grid =
[[126 122 124 116 132]
 [130 126 124 122 114]
 [126 119 117 114 121]
 [122 119 127 113 151]
 [129 127 124 103 120]
 [130 133 134 136 130]
 [124 128 128 133 143]
 [127 127 132 125 133]
 [125 128 121 135 136]
 [129 129 132 126 127]
 [126 129 123 134 132]
 [126 131 122 119 129]
 [132 136 133 145 117]]
Rows and columns are numbered from 1.
The entry at row 1, column 2: 122
Read off the entry just right of the centre entry.
A: 133
Read off the entry in row 1 and column 3.
A: 124
The bottom-left entry is 132
The entry in the top-left corner: 126
Read off the bottom-right entry.
A: 117
The entry in row 3 and column 3 is 117
The entry directly above 103 is 113
The centre entry -> 128
The entry just left of 103 -> 124
The entry in row 3 and column 1 -> 126
Read off the top entry of the column that holds the smallest entry.
A: 116
The top entry of the column that holds the largest entry: 132
Read off the entry directly above the largest entry.
A: 121
Read off the minimum.
A: 103
Read off the entry directly above 135.
A: 125
The entry in row 3 and column 2 is 119
The entry in row 2 and column 1 is 130
Read off the entry just left of 123.
A: 129
Read off the entry directly below the centre entry.
A: 132
The entry in row 2 and column 3 is 124
Read off the entry in row 2 and column 2.
A: 126

Read these off the grid that follows.
1) Which number is the smallest entry?
2) Which number is the entry just left of 140?
3) Which number is the entry just right of 115?
4) Which number is the entry just right of the smallest entry?
[[131, 118, 119, 113, 133, 127, 135, 143, 116, 127, 139, 121, 150, 124, 140, 130], [121, 120, 113, 148, 133, 125, 132, 121, 126, 120, 131, 124, 137, 137, 132, 126], [124, 101, 111, 137, 121, 122, 128, 129, 133, 125, 110, 118, 100, 115, 120, 135]]
1) 100
2) 124
3) 120
4) 115

Questions about the grid below. Indices start at 1.
1) Find the bottom entry of the column that holds the smallest entry.
2) Find the top-right entry.
3) Find the entry at row 1, column 3.
4) Find the entry in row 1 and column 1.
5) Find the entry just right of the centre entry.
6) Find the bottom-right entry.
7) Find the entry just left of the smallest entry.
8) Find the entry just left of 140.
[[144 136 120 132 130]
 [120 117 137 126 115]
 [121 150 104 148 125]
 [148 147 113 142 119]
 [138 132 121 147 111]
 [116 121 156 100 136]
 [143 119 129 117 134]
 [112 117 140 128 143]
 [136 147 107 151 115]]
1) 151
2) 130
3) 120
4) 144
5) 147
6) 115
7) 156
8) 117

Questions about the array below.
1) Find the smallest entry in the last row.
2) Find the 3rd entry from the end, reading row by row.
3) Find the first entry in the row that holds the largest entry.
4) Find the third smallest entry.
5) Find the entry in the top-right corner.
6) Find the entry just right of the largest entry.
7) Find the entry directly above the smallest entry.
[[154 146 128 124 145 130 128 135 130 142]
 [139 133 127 131 141 125 125 110 103 126]]
1) 103
2) 110
3) 154
4) 124
5) 142
6) 146
7) 130

[[131 140 111 128 119 130 126 135 117 127 131 129 121 128]
 [126 123 140 126 132 131 130 122 133 132 128 128 130 133]
 [123 121 128 128 127 130 134 130 126 143 134 133 130 131]
 [133 122 146 127 124 149 129 122 131 131 136 126 126 139]
 [122 120 132 120 136 120 130 123 130 141 128 129 126 130]
 [134 121 129 127 131 123 123 129 132 119 125 122 127 116]
 [136 137 123 120 129 124 117 123 127 116 123 120 115 127]
 [116 137 115 128 135 106 131 129 127 131 119 133 132 127]
 [129 138 122 120 124 133 125 125 121 135 131 128 117 139]
 [136 141 123 138 117 137 126 133 125 109 127 127 130 127]
 [125 137 120 119 133 116 123 123 126 129 122 126 119 132]
 [119 141 122 117 138 111 125 119 127 133 119 128 120 139]
 [132 123 119 127 120 137 129 136 120 138 138 129 123 124]
 [136 121 131 126 132 123 120 127 134 113 124 119 126 115]]
Counting starts at 1.
Find the bottom-left entry.
136
The top-right entry -> 128
The entry in the bottom-right corner: 115
Find the entry in row 1 and column 2.
140
The entry at row 1, column 1 -> 131
Find the entry at row 3, column 1.
123
Find the top entry of the column that holds the largest entry.
130
Find the entry just left of the largest entry.
124
Find the bottom entry of the column that holds the largest entry.
123
Find the entry in row 1 and column 3.
111
Find the entry just left of 146.
122
Find the entry just left of 113.
134
Find the entry just right of the smallest entry.
131
The smallest entry is 106
The entry in row 3 and column 3 is 128
The entry at row 3, column 2 is 121
Find the entry at row 2, column 2.
123
Find the entry at row 2, column 1.
126

[[133 129 124 127 128 136 125 121 132 149 131]
 [141 107 115 106 133 143 114 130 118 107 113]
 [114 114 133 112 107 143 111 131 135 126 109]
 [114 108 115 118 150 128 114 111 111 144 115]
 [114 144 144 109 110 111 144 116 120 147 124]
 [123 149 125 144 108 137 143 126 114 107 134]
 [132 126 136 145 126 112 122 118 136 115 118]
 [137 148 118 137 124 142 123 140 139 123 136]
 [124 140 149 147 144 125 113 130 106 111 141]]
Counting starts at 1.
The bottom-left entry: 124
The entry in row 1 and column 3 -> 124
The entry in row 3 and column 1: 114
The entry in the top-left corner is 133
Report the entry in the top-right corner.
A: 131
Report the maximum.
A: 150
The bottom-right entry is 141
The bottom entry of the column that holds the largest entry: 144
Report the entry at row 1, column 2.
A: 129
Report the entry in row 2 and column 2.
A: 107
Report the entry just right of the centre entry.
A: 144
Report the entry at row 2, column 3.
A: 115
Report the entry at row 2, column 1.
A: 141
Report the entry just left of the largest entry.
A: 118
The entry just right of the largest entry -> 128
